In the rows, 128 means zero.
Each path below is one point turned by a fixed rotation once a step. After each direction that follows a path, write how fast that rotation turns it, in degrees a step (0 if it stays still).
Each turn is a multiple of 5 degrees from 10 to 175, or 0.
Each row of a path follows its step; steps can be skipped.
path 1
step 1: [130 120 132 134 131 132 135 137 131 135 129 138 125 131 120 125 125 131
 120 123 138 123 127 129 120 142 127 146 132 122 120 130 124 119 127 121
 131 126 127]
step 2: [138 120 127 136 135 130 141 122 123 127 135 124 128 131 123 138 134 134
 123 121 128 130 125 128 124 137 133 111 133 132 128 120 127 137 130 125
 118 125 130]
step 3: [134 126 121 134 133 125 123 134 125 126 127 136 130 110 134 129 126 133
 128 121 133 122 125 130 127 133 132 136 133 138 138 128 121 131 123 117
 133 126 116]
step 7: [132 126 127 128 126 127 131 124 127 135 131 130 127 126 122 134 140 133
 128 138 112 130 135 129 121 139 140 123 136 142 129 126 123 132 131 128
 119 124 127]
step 11: [125 131 126 129 138 120 137 141 131 124 123 132 136 117 120 132 130 128
 122 121 128 129 136 140 119 135 134 136 130 126 131 137 124 126 122 122
 136 133 132]
step 15: [135 130 131 126 132 137 122 131 126 134 128 124 117 126 122 135 142 135
 136 133 123 120 126 135 124 138 133 127 128 123 139 126 128 143 125 132
 132 122 133]
step 17: [138 114 127 133 126 135 139 125 127 138 136 125 123 137 113 130 125 132
 124 125 131 125 126 125 122 139 133 130 138 131 127 122 129 133 124 130
 119 129 128]
step 18: [130 130 121 132 140 125 127 128 126 118 128 134 127 118 136 135 134 136
 124 122 132 126 122 125 123 143 132 117 132 134 131 128 124 133 130 115
 129 120 120]
[128 128 126 130 128 127 130 126 130 126 128 127 129 128 127 127 126 128
 132 129 127 130 126 128 127 129 131 126 129 127 132 129 128 128 126 125
 125 129 125]
95
[130 129 126 129 129 128 130 127 130 127 128 128 128 124 126 124 131 125
 127 129 132 130 127 128 130 127 127 131 128 128 127 128 126 127 128 127
 130 131 128]
140
[128 129 129 126 123 130 128 127 131 126 130 129 126 130 127 127 132 126
 130 131 125 126 128 128 127 128 128 130 128 128 126 128 128 129 127 127
 129 124 127]
45
